128 stands for zero in the data rows.
Here is a table of points, one per row:
136 127 107 89 146 41 74 183 142 93 144 179 73 149 143 96 171 93 132 168 106 144 148 99 104 191 139 130 130 139 139 184 133 137 94 146 109 162 138 157 151 115 123 112 129 152 90 111
125 95 110 144 124 119 101 143 107 129 131 150 110 157 94 137 86 74 116 104 122 30 101 154 118 178 133 163 100 120 106 113 107 110 134 114 157 161 173 145 78 135 169 164 115 55 115 135
123 120 152 128 61 146 122 99 100 106 132 133 132 69 115 145 122 141 72 126 141 147 113 36 128 131 111 76 110 164 189 145 153 116 101 162 70 128 181 120 69 135 93 130 110 138 147 103
148 148 113 135 148 171 109 133 135 118 123 140 148 62 116 98 92 157 77 132 137 79 109 178 160 153 148 122 103 143 80 158 86 164 91 186 143 87 159 113 114 138 23 130 168 142 140 131
176 116 192 106 128 138 158 103 148 104 92 131 101 96 82 83 77 163 107 109 117 162 126 128 114 144 115 176 99 133 70 122 135 93 165 176 131 114 102 168 176 124 146 90 163 151 91 119
132 120 94 95 115 119 160 126 174 165 110 130 126 160 99 144 112 222 91 196 161 137 141 121 135 144 152 153 142 117 139 137 116 117 55 116 103 119 158 125 211 128 120 108 107 95 121 114
140 137 150 137 169 84 122 87 60 132 123 111 153 117 104 129 108 85 138 98 111 132 132 113 152 149 156 121 102 173 71 171 201 114 54 118 131 121 81 166 154 108 153 148 37 129 221 168
101 118 130 62 143 189 92 91 80 130 115 132 124 138 116 93 111 73 135 159 72 114 180 140 153 97 140 145 119 80 161 108 138 68 138 167 128 158 143 149 112 169 106 104 133 169 126 147
95 157 94 120 105 133 167 123 131 100 79 166 111 116 154 196 114 83 107 136 130 123 57 100 118 49 158 136 88 149 119 113 100 147 153 135 70 145 68 121 161 102 135 45 131 92 132 124
110 123 120 171 158 130 126 193 131 156 176 166 78 122 159 162 146 115 144 134 103 182 129 147 134 151 115 109 59 133 116 127 178 140 125 127 151 78 165 151 122 116 107 84 171 155 116 155
83 156 121 129 132 117 125 90 140 121 118 147 182 138 115 131 149 195 182 98 201 125 158 151 135 139 143 170 158 136 141 155 133 156 123 152 137 126 133 125 116 145 109 109 135 135 162 121
110 145 144 76 120 63 134 127 101 136 164 120 144 67 186 114 178 121 62 126 61 126 204 139 140 113 94 136 133 107 148 134 95 131 163 98 138 87 161 141 170 93 135 147 134 100 185 153
133 154 180 103 144 127 137 196 132 61 144 137 105 124 121 112 104 122 111 115 144 93 185 115 135 170 148 120 144 104 133 85 144 175 155 140 146 162 129 106 120 86 180 124 148 137 112 165
33 132 150 108 131 113 119 150 137 146 157 135 173 119 118 87 99 134 107 108 128 110 72 125 194 101 150 87 157 63 93 80 140 125 71 141 138 135 94 167 107 96 150 121 122 121 122 151
176 151 113 73 107 132 102 124 118 117 128 91 131 164 148 218 144 129 107 78 187 130 114 151 117 125 144 143 82 76 95 134 211 102 127 98 136 143 131 31 147 79 95 132 158 142 131 116
109 108 112 154 111 113 92 78 94 145 141 121 73 138 130 97 114 106 122 142 184 114 207 80 147 135 113 120 129 143 71 54 125 168 103 56 71 116 139 86 118 142 113 101 116 117 66 114
111 81 137 117 140 161 125 129 142 109 127 134 96 138 129 128 73 114 160 109 160 126 139 142 160 128 0 119 119 133 195 120 131 134 118 146 148 181 135 115 197 128 88 91 93 70 194 115
154 115 107 133 255 135 140 147 149 131 118 127 121 112 141 131 130 138 102 129 171 101 164 11 153 98 144 123 143 129 139 144 105 97 123 139 132 98 134 105 108 158 155 135 154 83 137 123
182 126 124 63 150 86 125 73 173 84 171 175 108 128 113 142 133 137 185 166 121 111 116 154 151 125 124 83 117 144 78 91 71 119 139 72 107 175 122 123 76 131 83 153 144 150 186 107
139 146 98 172 109 154 134 78 213 110 182 177 101 57 142 114 89 132 182 120 100 120 145 125 105 106 137 235 154 114 135 119 167 135 127 133 89 96 122 104 133 61 119 199 100 96 107 156
136 139 101 115 94 221 101 109 153 92 139 159 118 113 123 166 133 153 137 148 126 155 146 98 74 126 137 91 169 92 95 189 122 111 94 95 201 126 150 157 85 128 142 96 83 103 122 153
112 138 114 147 121 133 151 119 130 142 152 79 147 114 45 130 137 127 193 108 102 105 153 118 73 120 141 80 122 133 153 168 117 138 126 121 109 151 125 113 132 143 156 77 216 107 162 135
131 93 102 130 102 94 155 158 92 99 102 143 92 93 123 106 94 148 198 45 147 115 110 103 122 137 137 135 117 110 151 111 102 88 112 88 147 53 141 104 134 128 148 66 90 221 138 150
99 74 163 70 120 103 166 132 102 91 126 168 133 125 121 162 138 120 128 143 130 129 123 114 117 69 197 88 159 131 161 112 147 151 119 130 154 146 127 104 160 173 125 185 184 142 68 150
129 94 98 91 85 188 132 153 120 114 130 113 126 165 173 133 162 163 129 96 98 136 149 121 141 123 177 203 141 169 111 104 142 134 124 150 133 126 152 152 110 152 196 120 136 126 205 0
0 119 155 158 185 109 93 144 150 132 169 91 100 113 117 143 137 104 101 106 129 145 96 162 59 123 156 159 121 120 97 134 80 94 130 140 112 128 139 87 143 128 116 119 123 142 135 77
160 178 130 126 163 101 134 127 90 163 169 97 126 117 130 138 127 194 124 170 111 114 75 158 98 167 109 114 132 154 162 63 158 81 132 177 119 145 154 114 127 124 177 103 107 103 106 155
135 147 96 124 97 94 119 116 177 154 101 129 148 127 112 121 87 115 71 123 161 158 142 94 81 107 130 104 150 164 63 102 140 103 222 113 190 124 136 133 110 165 99 114 127 111 166 123
213 141 151 169 135 163 113 139 117 85 161 134 126 204 92 101 152 103 120 107 111 142 110 149 168 79 163 85 196 164 166 102 106 106 119 114 121 116 115 124 145 59 90 87 134 128 141 106
133 100 195 123 116 117 143 149 116 119 134 116 125 103 168 124 134 171 197 130 97 163 157 126 106 127 129 72 138 160 54 140 139 139 121 143 99 158 120 104 113 88 122 138 131 30 93 89
124 149 144 137 85 110 98 226 173 177 81 121 126 122 158 122 149 172 156 127 123 38 137 97 145 105 106 140 122 142 142 146 145 98 130 130 141 139 78 125 85 143 98 116 116 134 141 132
146 42 126 122 199 153 139 97 110 161 100 160 129 82 132 117 173 131 123 97 123 141 58 167 114 89 85 123 153 120 143 109 136 146 107 122 157 113 86 101 97 125 148 145 95 143 113 109
133 149 177 140 140 113 101 129 167 122 196 106 123 111 146 164 102 138 119 162 133 148 83 116 113 151 107 141 173 70 149 132 143 180 132 110 133 104 147 144 112 204 150 108 126 197 176 96
127 149 115 116 96 113 90 144 157 114 93 75 86 107 146 111 142 117 123 145 188 170 134 188 202 97 121 100 141 129 117 164 110 113 122 140 91 175 118 108 122 154 176 127 77 122 113 152
162 134 84 82 119 158 172 167 122 104 174 114 199 119 63 106 154 102 96 126 113 127 118 141 102 155 95 130 123 115 138 155 123 121 133 134 63 121 73 81 74 165 146 127 83 132 101 152
102 178 84 121 137 149 172 132 164 94 75 120 136 101 132 154 131 108 126 101 101 150 162 190 162 205 138 61 127 139 183 88 113 73 108 83 157 113 110 149 114 113 123 149 128 111 98 56
123 123 188 116 140 141 121 175 86 172 74 104 93 134 110 100 148 130 178 198 145 178 121 138 125 178 196 141 132 63 148 127 106 148 182 114 121 68 101 120 104 119 96 137 110 94 181 140
125 150 81 113 111 106 162 140 136 179 77 174 106 170 112 128 136 116 127 117 100 168 98 127 137 133 98 146 178 131 115 130 137 149 117 145 88 133 179 114 33 71 135 148 195 140 163 149
158 162 93 168 109 127 120 130 105 128 155 145 99 122 143 81 106 143 122 143 121 166 120 157 132 81 141 121 43 108 144 106 118 204 89 132 158 139 94 119 124 196 201 147 165 96 153 145
110 118 177 102 93 139 155 132 142 105 163 145 144 181 149 155 144 94 144 189 151 96 112 124 149 140 99 115 83 157 128 123 93 136 141 122 130 0 120 136 129 128 151 146 137 95 107 130
117 95 116 140 100 91 121 142 156 178 175 120 146 165 76 120 103 144 111 108 128 185 195 127 103 97 144 102 52 131 161 117 82 122 141 164 168 117 111 121 113 81 115 205 71 135 128 119
96 136 78 169 126 143 209 145 78 87 123 90 143 164 163 138 132 186 133 140 109 133 114 63 143 154 79 142 141 73 91 126 87 169 184 131 139 192 121 148 137 84 91 152 103 152 132 126
128 168 157 148 99 90 123 122 97 111 100 52 119 96 77 141 122 98 127 144 123 152 81 106 150 93 88 220 162 147 159 138 139 128 109 85 194 136 130 130 122 120 104 155 171 86 93 110
194 87 128 188 97 86 113 115 132 141 118 133 131 144 142 233 129 100 144 87 113 149 131 116 141 165 162 130 174 54 141 111 117 126 136 219 117 114 103 173 160 200 99 136 132 100 134 147
149 87 141 171 144 128 117 113 137 181 109 106 171 119 125 185 40 121 142 221 105 89 137 143 142 107 132 134 101 116 130 174 141 109 135 91 97 156 109 145 135 66 200 144 146 204 108 75
142 124 77 80 137 160 114 159 139 149 95 87 184 86 146 78 127 70 205 154 114 130 89 112 78 148 157 115 125 173 140 83 127 171 117 138 152 136 198 134 208 146 98 149 96 143 106 126
132 116 90 105 135 122 93 98 113 113 149 18 111 193 145 119 113 146 129 96 78 105 108 123 131 135 87 113 140 129 104 143 130 131 115 155 119 45 98 109 149 138 144 150 172 139 94 156
106 80 119 173 110 117 171 137 124 139 176 125 141 126 171 56 148 124 121 151 140 146 89 136 138 167 144 146 135 109 148 141 199 26 148 72 120 136 105 169 132 203 80 134 171 97 131 128
154 114 144 158 122 126 129 193 94 118 109 141 202 106 145 135 149 77 119 141 183 144 178 154 66 86 52 147 161 122 95 107 78 100 66 146 114 132 126 167 111 121 141 122 142 148 117 126
145 78 134 166 100 161 160 127 155 146 138 98 114 132 125 112 156 131 96 108 113 97 128 160 138 84 162 107 150 137 109 153 113 138 148 100 114 152 236 139 165 106 134 140 118 128 129 181
151 172 142 185 98 109 113 33 110 143 111 170 167 162 217 50 121 96 122 122 158 102 111 110 112 151 130 98 132 94 137 168 126 96 145 169 161 141 124 75 145 83 178 124 155 146 116 76
106 106 87 133 110 131 137 122 103 150 118 157 68 104 99 133 157 118 85 155 185 55 141 150 118 162 108 79 168 156 139 170 168 190 173 136 123 112 76 173 163 94 136 157 145 129 136 112
106 107 103 169 131 131 4 96 86 86 91 154 162 104 109 139 173 193 115 153 100 145 129 128 146 126 131 155 98 148 126 98 112 93 152 110 130 133 99 146 139 105 139 117 153 150 101 163
103 115 129 127 128 149 190 63 161 111 111 75 123 158 185 133 110 123 109 148 158 158 171 152 104 152 158 155 146 215 154 124 109 149 102 146 149 159 90 123 75 124 116 105 125 151 138 213
117 175 112 124 152 111 179 133 104 114 157 154 137 142 108 148 121 114 184 136 169 125 142 166 194 53 130 128 126 161 118 164 170 111 204 162 126 107 201 126 128 162 141 122 89 138 88 113
131 135 147 164 131 96 138 100 182 83 55 117 163 172 134 105 137 135 99 129 58 112 138 169 106 116 147 129 111 95 143 136 183 209 142 105 123 121 148 141 90 152 95 60 66 115 89 101
122 138 163 138 150 166 62 161 140 110 108 141 192 168 138 121 86 139 115 56 145 170 97 124 135 131 104 129 118 159 156 148 147 155 183 78 65 138 134 147 132 133 138 173 147 120 130 173
136 140 173 143 138 149 144 73 179 151 119 111 123 130 88 127 255 102 136 109 149 121 105 70 157 157 105 150 53 99 111 106 124 132 125 151 133 164 141 162 147 114 139 158 123 153 100 141
158 144 129 78 139 134 119 114 85 239 175 152 138 120 147 145 102 133 127 68 123 132 114 125 154 142 153 176 135 141 156 162 71 166 145 99 137 178 102 157 114 122 101 73 111 132 72 130
146 203 173 129 146 145 138 132 85 142 118 128 55 174 151 131 115 157 119 105 128 80 116 146 30 92 126 113 115 112 155 124 117 102 111 101 109 122 122 206 141 166 90 205 113 166 144 121
104 140 143 134 113 157 129 139 133 173 109 181 147 150 98 141 140 121 119 140 64 129 153 131 148 152 98 125 158 162 98 116 122 127 107 122 159 150 104 8 204 194 131 146 129 168 141 144
These points spread out most along one direction. Take the direction at right angles to it along which they spread out most. Go by this last direction. For each point below, how far along it does it lie, from 0 to 99? The average is 50, and the first point in the table lies past the average. One standard deviation of the points above along it is 16.
140 137 150 137 169 84 122 87 60 132 123 111 153 117 104 129 108 85 138 98 111 132 132 113 152 149 156 121 102 173 71 171 201 114 54 118 131 121 81 166 154 108 153 148 37 129 221 168 22
133 154 180 103 144 127 137 196 132 61 144 137 105 124 121 112 104 122 111 115 144 93 185 115 135 170 148 120 144 104 133 85 144 175 155 140 146 162 129 106 120 86 180 124 148 137 112 165 57
33 132 150 108 131 113 119 150 137 146 157 135 173 119 118 87 99 134 107 108 128 110 72 125 194 101 150 87 157 63 93 80 140 125 71 141 138 135 94 167 107 96 150 121 122 121 122 151 39
182 126 124 63 150 86 125 73 173 84 171 175 108 128 113 142 133 137 185 166 121 111 116 154 151 125 124 83 117 144 78 91 71 119 139 72 107 175 122 123 76 131 83 153 144 150 186 107 62
106 80 119 173 110 117 171 137 124 139 176 125 141 126 171 56 148 124 121 151 140 146 89 136 138 167 144 146 135 109 148 141 199 26 148 72 120 136 105 169 132 203 80 134 171 97 131 128 67
125 95 110 144 124 119 101 143 107 129 131 150 110 157 94 137 86 74 116 104 122 30 101 154 118 178 133 163 100 120 106 113 107 110 134 114 157 161 173 145 78 135 169 164 115 55 115 135 39
110 118 177 102 93 139 155 132 142 105 163 145 144 181 149 155 144 94 144 189 151 96 112 124 149 140 99 115 83 157 128 123 93 136 141 122 130 0 120 136 129 128 151 146 137 95 107 130 64
125 150 81 113 111 106 162 140 136 179 77 174 106 170 112 128 136 116 127 117 100 168 98 127 137 133 98 146 178 131 115 130 137 149 117 145 88 133 179 114 33 71 135 148 195 140 163 149 51
117 95 116 140 100 91 121 142 156 178 175 120 146 165 76 120 103 144 111 108 128 185 195 127 103 97 144 102 52 131 161 117 82 122 141 164 168 117 111 121 113 81 115 205 71 135 128 119 51
127 149 115 116 96 113 90 144 157 114 93 75 86 107 146 111 142 117 123 145 188 170 134 188 202 97 121 100 141 129 117 164 110 113 122 140 91 175 118 108 122 154 176 127 77 122 113 152 46
139 146 98 172 109 154 134 78 213 110 182 177 101 57 142 114 89 132 182 120 100 120 145 125 105 106 137 235 154 114 135 119 167 135 127 133 89 96 122 104 133 61 119 199 100 96 107 156 30
102 178 84 121 137 149 172 132 164 94 75 120 136 101 132 154 131 108 126 101 101 150 162 190 162 205 138 61 127 139 183 88 113 73 108 83 157 113 110 149 114 113 123 149 128 111 98 56 70
133 100 195 123 116 117 143 149 116 119 134 116 125 103 168 124 134 171 197 130 97 163 157 126 106 127 129 72 138 160 54 140 139 139 121 143 99 158 120 104 113 88 122 138 131 30 93 89 57
149 87 141 171 144 128 117 113 137 181 109 106 171 119 125 185 40 121 142 221 105 89 137 143 142 107 132 134 101 116 130 174 141 109 135 91 97 156 109 145 135 66 200 144 146 204 108 75 0
151 172 142 185 98 109 113 33 110 143 111 170 167 162 217 50 121 96 122 122 158 102 111 110 112 151 130 98 132 94 137 168 126 96 145 169 161 141 124 75 145 83 178 124 155 146 116 76 4
